A single turn carries every row of the set below to another of its rows. Some are shown first; where does it send the rows asked next?
z86: [-16 -18   7  44  15  13 -13  -9  17 -18   0  -7  13 -15  -6   6 -11  -2
 -20  16   1   4]
z938: [-22   7   8   8  25 -19  12 -23  -4   1  -8  17  -1 -11  -9  18 -27  15
   2 -22 -24  -7]
z196: [ 28 -16   2  23  -3 -20 -11  -3  10  -1 -17   4  -6  -1 -29 -11   3 -12
  10  -9   7   6]
z970: [ 26  -3  -9  22  19  -4   1 -14   0 -11  -8  10  24   5 -24  -1  -5 -14
  11  16   6  10]
z965: [ -5  16 -11  21  18  -7  10  -1  -2  30  20 -14 -11  13   4   8  -2   5
  11  -9 -14  -5]
z968: [ 14 -23 -17  19  13   4 -11  -6  10   7 -14 -22   9  -2   0 -21  -5  15
 -12  15 -13  21]
z505: [-10  -5 -12  34 -10 -25   4  -4  33   1  -8  -6 -21  -6  -4  -7   7  12
   6   9 -15  10]
z452: [-12  19  20  26  26  -6   6 -17  -2  22 -20 -21  12 -20  -6   9 -31   4
  -9   5  -6  16]
z947: [ -3  -9  -2   3  14 -23   6 -17   1  11   2   7 -13  -1  -6  12  -8  24
   3 -39 -25   0]
z834: [  0   9  33  29  31  -9  -3 -28   8   3  -8 -21  -2 -15   1   9 -20 -11
 -24  -7   3   9]
z996: [-12  -2 -11  34  -8 -24   6  -4  36   4  -5  -1 -24  -1  -2 -10   3  13
   7   7 -15   4]
z226: [  9 -24 -17  27  31 -11  -4 -17  21 -12 -11   0  -8 -20 -11  -3  -4   4
   1 -22 -25  25]
z951: [ -3 -22  -7  21  34   0  -4 -15   4 -19 -17  14  13 -27 -12  -9 -28   3
  -4  -9 -24  15]
z489: [ -5  13 -14  20  14  -8   8  -3  -3  27  17 -18 -10  13   2  11   4   8
  13  -4 -14  -4]
z323: [ 18 -21  -5  12  12 -16  -6  -6  22   4 -20  -5 -12  15  10 -20 -13   1
 -22   9 -16  16]
z414: [-19 -17   9  43  15  11 -12  -5   9 -15  -2  -7  15 -17  -8  10 -12  -6
 -16  16   0   6]
z9: [ 11   3  26  14  17 -21  15 -18 -19  12 -15  19  21   9 -17   0  -9  11
   0  12   1   4]
z302: [ 13  -4  23  28  14 -22   3  -5   5  -1 -19  16   8   0 -30  18 -13 -20
 -13  11   0  14]
z830: [  1   9 -14  37   8 -23  11 -11  32   0   0  14 -16  10  12  -5  -7   0
  19  10 -16   2]
z473: [ 12   8   1  19  13  -9   3   6  -4  21  25  -4 -13   8   8   0 -15 -13
   9 -21 -10  -7]
z330: [ -7  18  22  27  28  -2   4 -20   3  19 -17 -22  13 -20  -5   5 -32   3
 -15   3  -4  18]
z914: [ 15   9   5  24  18 -25   8 -27   1   6 -11   1  -3   5 -20 -10  18   4
  26  -3   9  -1]
z321: [-21   1  22  19 -14 -11   3   9 -10  20   4   3   3 -11  -3   1 -27  17
   3 -11  -5 -11]
z845: [  6 -10  30  24  12 -24   0  -6 -13  13  -1  11  -8  12 -22  11  13  -1
   1 -11   6 -10]
z142: [ 14 -21 -19  16  14   4 -10  -8  15   8 -13 -20   4   5   3 -23  -5  14
 -14  12 -12  19]
z534: [ -1 -21  10  33  21   9 -14 -25  11 -21  -1   5  16   4  12  -2 -11   9
 -17  16   3  -4]
z108: [  3  12  31  25  -1 -11   4 -15  -2  11   2   7   8 -20   8 -13 -34  15
  11 -15   1  -6]
z207: [-18   3  25  23 -11  -7   4   6  -7  19   6   6   6 -14  -2  -3 -32  16
   0 -11  -5 -10]
z265: [  3 -16 -20  16  20 -15   4 -23  10 -12  11   7 -12 -11  -7  -2   8  20
  10 -23 -26   0]
z327: [-13 -11   6  17  39  -2  -2 -11  -5  -2 -13  11  12 -11 -11  21 -35  -3
  -9 -23 -20   9]

z505 turns into z489
z323 turns into z830
Now these:
z327 turns into z951
z914 turns into z845
z207 turns into z330

